(in the rows, 128 means zero)
Each named move below is a turn or a mirror, shown by a few rows before and after it. Which moves, in which order, take the first row of each later pair to the second? The first pair is answered.
move H:
[150 147 114 104 131 134 125 144  94 157 125 147 137 129 139 130 156 143
 132 144 150 131 127 156  85 160 154 131 102  81 117] -> [154 153 121 110 132 141 122 142 100 163 125 138 142 122 133 127 152 143
 136 147 148 132 132 152  89 161 158 129 103  79 123]
[ 77 171  91 123 134  96  94 131 127 116 138 111 156 100 119 122 133 111
 144 136 131 144  92 107 126 161 117 158  85 151 115] -> [ 82 175  96 129 136 106  92 129 132 125 139 103 160  93 115 121 130 111
 146 139 129 145  97 106 126 159 121 156  86 150 121]
[139 187 174 108 147 114 109  66  99 167 108 112 167 134 142 118 174 108
 165 146 133 106 126 130 151 139 108 122 128  98 102] -> [130 174 154  90 142  94 113  67  86 143 110 133 156 158 156 124 181 109
 156 137 140 105 113 136 144 139 100 125 125 103  85]
[117 142 113 147 133 136 123 128 156 147 117 127 142 113 133 107 129 135
 116 124  96 141 120 122 150 135  90 129 145 115 147] -> [109 133  96 130 129 119 129 129 146 127 117 146 130 133 146 113 132 136
 107 115 101 138 110 127 144 137  82 132 142 117 133]
move B:
[120  77 132  93 137 104 108 133 108 111 131 134  87 181 137 155 106 119
  90 115  99 115 133 177 135 184  84 120 167  95  80] -> [131  68 154  95 134 100  99 117  96 120 136 125 113 166 130 159 124 111
  85 120  96 117 137 172 131 206 106 116 158  86  96]
[144 117 131 122 110 119 134 143 122 136 130 108 137 109 128 125 143 150
 137 157 144 148 132 124 100 150 135 118 126 113 155] -> [146 117 122 124 114 127 147 154 131 135 121 121 115 114 134 115 136 153
 140 157 145 134 133 127  97 107 114 114 138 111 142]
[155 104 156 116 120 122 180 139 163 129 138 125 110 128 123  87 124 159
 104 141 127  94 125 139 152  49 182 109 168  92 120] -> [106 147 113 110 114 107 160 164 185  94 142 132  93 161 129 113  73 182
 119 125 141 144 113 147 181 119 168 136 149 135 105]
move D:
[ 96 125 102 118 111 101 174 136 139  95 148 191 133 161 166 114 133 131
 113  96 108 113 131 141 143 142  77 137 117 134  97] -> [104 116 104 121 110 105 181 132 136  98 147 193 128 161 169 113 138 129
 109  96 106 112 137 144 140 137  81 135 121 130  99]
[111 182  98  98 128 127  59 127 139 133 155 178 161  89 102 113 131 138
 145 132 146 129  94 109 132 154 104 140 107 153 126] -> [189  77 140 115 131 149 142  89 108 142 154 173 125 109 125  99 177 120
 105 135 128  97 141 142  98 113 142 113 149 105 155]
[ 90 155  70 114 153 102 111 156 151  89 122 157  97 142 111 150 103 127
 143 139 117 128 135 136 131 109 125 138 127 146 126] -> [135  98  92 126 153 113 157 136 135  92 122 156  75 152 123 141 128 118
 123 140 106 109 159 153 114  88 146 125 149 121 141]
[137  88 122 110 120  98 145 105 104  87 137 142 117 161 147 156 146 118
 100 105 132 156 137 144 127 190 159 139 128 124 136] -> [112 123 109 106 119  92 118 119 113  85 136 143 129 154 141 160 131 124
 113 105 140 166 122 136 138 203 148 149 115 139 128]
move T:
[134 135 130 142 131 145 140 134 153 129 141 112 114 132 122 130 103 126
 123 122 131 132 140 136 132 137 130 134 125 132 129] -> [136 128 127 139 131 146 145 135 152 125 138 116 107 135 125 128 104 126
 122 121 131 129 139 136 130 127 127 132 130 131 126]
[127 110 146  86 115  93 103 101  93 121 130 153 175 143 134 142 181 109
 106 135 131 116  88 111 108 174 131 122 102 106 123] -> [104 145 135  89 117  94  80 112 112 122 129 148 180 135 124 147 155 119
 123 135 135 130  81 102 125 191 122 130  94 124 119]
[128 123 131 162 153 143 128 107 124 151 137  86 128 104  93 139 140 109
 131 129 134 128 119 147 122  94 129 115 134  81 159] -> [113 144 125 164 152 143 116 113 133 153 136  83 134  98  87 142 125 115
 143 129 137 136 112 141 130 103 123 121 127  90 157]

Each pair is two moves apart.
[ 49 159 123 150  82 105 131 116 187  97 147 128 143 106  63 170 136 130
 147 103 131 145 139 156 136 186 174 178 113 175 119] -> [ 82 125 149 168  84 125 159  99 186 113 149 111 133 106  63 167 145 128
 138 108 122 144 169 169 131 188 201 169 129 159 145]	D T
[109 158 102 132 142 148 113 156 155 133 129 133 109 128 123 123  88 140
 156 121 146 122 118 122 146  81  81 130 131 140 102] -> [171  76 163 145 131 147 150 101 110 139 148 106 139 129 129 130 146 120
 122 127 128 130 155 142 123 145 161 117 130 102 155]	B D
[162  97 122 143 135 129 148 158 141 124 138 140 106 162 134 158 142 134
 150 118 113 148 107 141 126 161 156 103 114 162 144] -> [163 109 137 150 134 135 132 155 143 139 140 128 129 143 124 157 146 131
 157 125 109 151 110 130 129 170 168 103 105 159 155]	B T
[157  93 143 120 131 114 170 117 117 127 120 132 123 130 147 114 142 129
 112 120 121 117 130 127 111  99 142 109 151 103 117] -> [140 145 142 151 137 147 157 136 160 147 118 102 120 111 127 115  89 147
 147 126 122 146 143 123 140 121 139 117 152 124 133]	B H
[157  98 140 119  90 175 146 129  93 183 155  67 135 127 126  93 154 121
 107 129  60  83 132 147 150  78 117  98 160 102 128] -> [101 158  89  95  89 154 108 164 110 163 147  96 127 136 125  97 123 133
 127 120  76  85  95 133 164  60  66 112 145 134  86]	D T
[135  99 109 175 121 154 170 126 174 132 119 105  90 138 135 137  84 155
 111 115 127 162 166 141 161 162 154 128 151 149 140] -> [123 104  89 164 122 145 172 137 176 120 114 123  72 153 143 136  76 159
 111 109 133 153 155 141 158 137 130 129 154 156 119]	D T
[147  85 161 132 121  97 156 130 109  97 129 155 102 139 163 142 181 114
  88 137 122 120 142 163  85 109 134  92  80 125 140] -> [129 133 138 161 133 139 162 166 166 113 111 145  56 133 152 133 115 135
 124 135 125 127 154 164 112  66  95  96 104 146 132]	H B
[ 97 149 115 136 149  69 117 119 130  70 125 118 110 152 145 120 104 157
 115 111 152 155 132 139 137 166 149 108 111 137 107] -> [134 115 132 142 159  91 145 113 123  96 112 124  94 134 149  89 135 142
 104 119 141 100 140 136 113  69 135  83 141 104 104]	B B
[125 134 109 125 132 143 112 151 126 138 130 129 168  97 119 131 122 127
 118 124 137 105 101  96  94  91 107 122 133 142 108] -> [108 142  91 120 129 134 113 160 133 119 130 137 153 119 127 142 102 136
 119 116 143 124  96 103 103 116 101 133 130 157 101]	T B
[144  78 156 107 166  76 141  91 125 136 124  91 107 147 110 131 182 112
  99 118 126 161 150 147 123 182 217 155 148 142 134] -> [110 106  99 106 171  82 157 131 160 110 108 120  37 185 124 133 127 135
 115 102 138 164 141 160 138 140 159 166 167 173  96]	B B
[134 158 135 131 131 150 113 137 150 144 125 116 149 102 114 119 125 131
 136 137 128 125 125 112 137  98 116 119 125 124 140] -> [113 152 103 108 126 124 118 144 140 110 125 147 127 141 133 132 121 134
 126 122 137 131 109 121 135 111  97 129 118 141 114]	B H
[118 131 162 149 146 133 142 118 126 132 136 135 161  95 104  96 163 109
 125 106 105 132 130 133 161 150 128 123 128 136 154] -> [131 116 161 156 147 143 166 119 129 131 132 140 136 106 111  92 159 111
 121 103 101 125 139 143 158 131 123 119 143 130 154]	T D
[ 77 137 112  93 123 109  87 108 117 112 145 132 174 149 129 120 151 116
 136 131 118 111  94  98 115 170 135 155 105 135 121] -> [ 83 116  95  85 123 107 113 111 113 101 139 155 141 170 144 113 154 115
 125 123 119  93  94 108 104 126 114 150 123 131 102]	T T
[152 102 125  99 150 143 150  79  83 154 131 138  88 126  88 138 163  94
 143 114 118 115 135 170 100 106 104 110 175 113 103] -> [127 123 124  93 142 122 121  76  81 137 145 124 122 131  82 165 151 102
 146 110 125 165 131 169 119 205 132 130 144 135 116]	B B
[106 103 101  96 108  82 142 130 105  83 141 151 105 168 159 149 114 123
  98  97 138 138 112 142 119 147 117 145 115 142  82] -> [150 111 182 139 115 125 123 103 109 154 148  83 174  87 117 134 141 110
 113 128 118 133 146 119 121 166 176 129 112 110 143]	B H
[137 133 113 154 136 161 121 152 126 145 108  81 107 130 134 129  80 151
 171 123 109 144 128  92 134 154 151 136 149 126 134] -> [147  96 123 127 124 123 116 127  83 126 121  94 137 144 147 140 128 137
 141 121 109 140 116  93 114 189 176 137 129 114 134]	H B
[ 76 166  90 105 123 101  87 148 135 103 135 148 148 126 136 130 123 135
 141 120 142 148 103 110 149 144 100 132  99 156 107] -> [121  93  95 102 124 106 148 132 111  93 130 169 102 158 161 117 154 121
 109 114 136 111 120 134 120  83  97 113 133 128 100]	T D
[122 128 154 129 132 109 106 159 103 143 116 102 157  73 131 119 138 147
  64 134 140 107  95 100 105 146 142 140  95 142 151] -> [136 112 153 134 138 123 129 162 109 150 106 109 133  75 137 106 141 145
  62 133 139  84 100 103  95  93 125 130 114 133 143]	B T
[159  98 155 164 133 168 167 102 139 146 133 104  97 133 130 142 108 136
 112 124 118 151 177 149 140 147 155 121 147 103 162] -> [120 152 124 164 135 170 139 132 167 141 126 108  89 133 123 147  66 150
 137 119 129 170 163 141 162 150 123 135 139 130 144]	T T
[134 149 141  91 122 116 126 104 132 122  86 135 157 121 152 132 123 138
 118 139 142 108 126 130 126  98 131 140 136 104 130] -> [128 167 140 101 124 126 120 114 148 128  83 126 154 115 144 133 104 144
 128 139 142 120 132 129 138 105 132 145 135 111 135]	B H
[117 116  97 112 148 121 170 155 134 127 131 142  88 162 113 119 106 138
  97 152 124 131 105 135 136 120 102 139 140 116 131] -> [144  92 139 114 143 118 163 126 110 149 141 122 134 134 103 114 148 120
  85 164 116 123 113 126 122 137 139 129 131  91 156]	B B
[155 119 115 141 143 134 137 122 114 139 149 129 106 104 127 124 139 116
 125 132 128 122 138 119 114 120 132 117 141 117 141] -> [140 138 100 143 144 139 133 135 130 134 147 130  91 112 128 129 111 129
 136 129 132 135 137 124 126 128 121 124 143 130 134]	B H
